-21.7  -8.6
 19.3  44.4
 -0.7 -16.6
->
19.3 44.4

 30.1  -9.4  10.1  -7.8   4.7 -18.1   0.4
  0.4   8.9   0.0  15.1   0.0   1.0  -4.9
 15.0 -14.7  -2.9 -29.0   4.2  -6.1  16.6
 32.2 -18.6  -6.3 -39.6  -2.0 -11.2  22.5
  9.2  -3.5   9.9  -4.3   4.0 -10.3  -4.1
 41.5 -19.2   3.3 -33.4  -0.2 -20.9  13.5
-13.6   4.9   1.6  15.8  -0.9   5.8  -8.4
-34.7  -1.4 -25.6  -2.5 -24.5  30.2  11.0
 -6.8 -17.7 -31.4 -18.8 -27.9  25.3  27.0
 -4.6   2.5  -7.0  12.8  -0.5   9.9   3.6
 13.2  -0.7   2.0 -15.6   2.6  -9.2   3.7
 38.5  -7.6  14.3 -23.0  20.3 -27.4   6.6
->
  0.4   8.9   0.0  15.1   0.0   1.0  -4.9
 32.2 -18.6  -6.3 -39.6  -2.0 -11.2  22.5
 41.5 -19.2   3.3 -33.4  -0.2 -20.9  13.5
-34.7  -1.4 -25.6  -2.5 -24.5  30.2  11.0
 -4.6   2.5  -7.0  12.8  -0.5   9.9   3.6
 38.5  -7.6  14.3 -23.0  20.3 -27.4   6.6

-14.2   1.9   7.4   4.6 -27.4  -5.3
-12.2   6.4 -18.3  11.0  16.3   9.7
-30.0  25.4 -44.6  38.0  46.2  29.2
 24.1 -15.9  25.1 -23.2 -14.9 -20.1
  2.3   1.6   0.5  -3.9   9.5   2.6
-16.8   2.9   7.9   4.3 -28.4  -5.0
 -7.0  -2.5   7.3   4.2 -20.2  -0.5
  8.7  -0.2   1.7   0.1  10.0  -1.6
 -3.9   3.3  -5.0   8.4  -1.0   1.7
  4.3  -0.3  -1.4  -1.0  10.8   2.4
-11.6   1.4   5.6  -2.4 -11.4  -3.7
 16.7  -1.8  -2.4  -1.6  21.4   2.3
->
-12.2   6.4 -18.3  11.0  16.3   9.7
 24.1 -15.9  25.1 -23.2 -14.9 -20.1
-16.8   2.9   7.9   4.3 -28.4  -5.0
  8.7  -0.2   1.7   0.1  10.0  -1.6
  4.3  -0.3  -1.4  -1.0  10.8   2.4
 16.7  -1.8  -2.4  -1.6  21.4   2.3

 20.0  25.8  29.0   4.2  -7.1   7.9  44.0  25.8 -22.8
-15.0  -2.4 -23.3 -15.1  21.3 -23.4 -32.3 -16.2  37.4
 16.1  46.2  21.0 -14.5  18.3 -19.9  36.4  25.5  12.3
 -4.4 -14.4  -5.6   5.2  -6.7   7.3 -10.0  -7.3  -5.5
 -4.6 -24.8  -4.9  12.3 -16.2  17.7 -10.9  -9.5 -17.5
 -1.2  11.0  -2.8  -9.0  12.2 -13.3  -2.1   0.8  16.3
  5.4  11.3   7.5  -1.8   2.1  -2.2  12.2   7.8  -1.1
  9.4   9.3  13.9   4.0  -6.0   6.6  20.6  11.6 -14.1
 -5.0  -6.7  -7.3  -0.9   1.6  -1.8 -11.1  -6.6   5.5
 -9.1  13.1 -15.5 -19.4  26.6 -29.2 -19.0  -7.1  40.2
->
-15.0  -2.4 -23.3 -15.1  21.3 -23.4 -32.3 -16.2  37.4
 -4.4 -14.4  -5.6   5.2  -6.7   7.3 -10.0  -7.3  -5.5
 -1.2  11.0  -2.8  -9.0  12.2 -13.3  -2.1   0.8  16.3
  9.4   9.3  13.9   4.0  -6.0   6.6  20.6  11.6 -14.1
 -9.1  13.1 -15.5 -19.4  26.6 -29.2 -19.0  -7.1  40.2

 -4.1  -8.7 -12.8  13.4   2.0   1.0  -1.7  -7.6  -4.7  -4.3  -3.7  -2.7  -3.6  -0.7  -0.7
 -2.0  -1.2  -5.8  11.2   0.7   7.7   1.7  -5.6   1.3  -1.7  -4.3   0.5   1.7   5.5   4.4
 -4.4 -18.4 -42.9  49.8  10.0  21.5 -14.2  -2.6 -11.1 -12.2  -8.4 -13.1  -9.3   2.1  -1.9
->
-2.0 -1.2 -5.8 11.2  0.7  7.7  1.7 -5.6  1.3 -1.7 -4.3  0.5  1.7  5.5  4.4

-21.5 -57.1 -51.5  -0.6  32.6  40.1   0.3  41.5  38.4
-24.6  10.3 -25.5 -28.2 -38.2  14.1   3.0  14.1  56.0
  3.0 -27.9   2.0 -22.6  43.3  13.5  -3.3  -2.6 -31.1
 23.5  36.2  21.7  36.9 -24.0 -23.8  -2.2 -16.5  -1.0
->
-24.6  10.3 -25.5 -28.2 -38.2  14.1   3.0  14.1  56.0
 23.5  36.2  21.7  36.9 -24.0 -23.8  -2.2 -16.5  -1.0
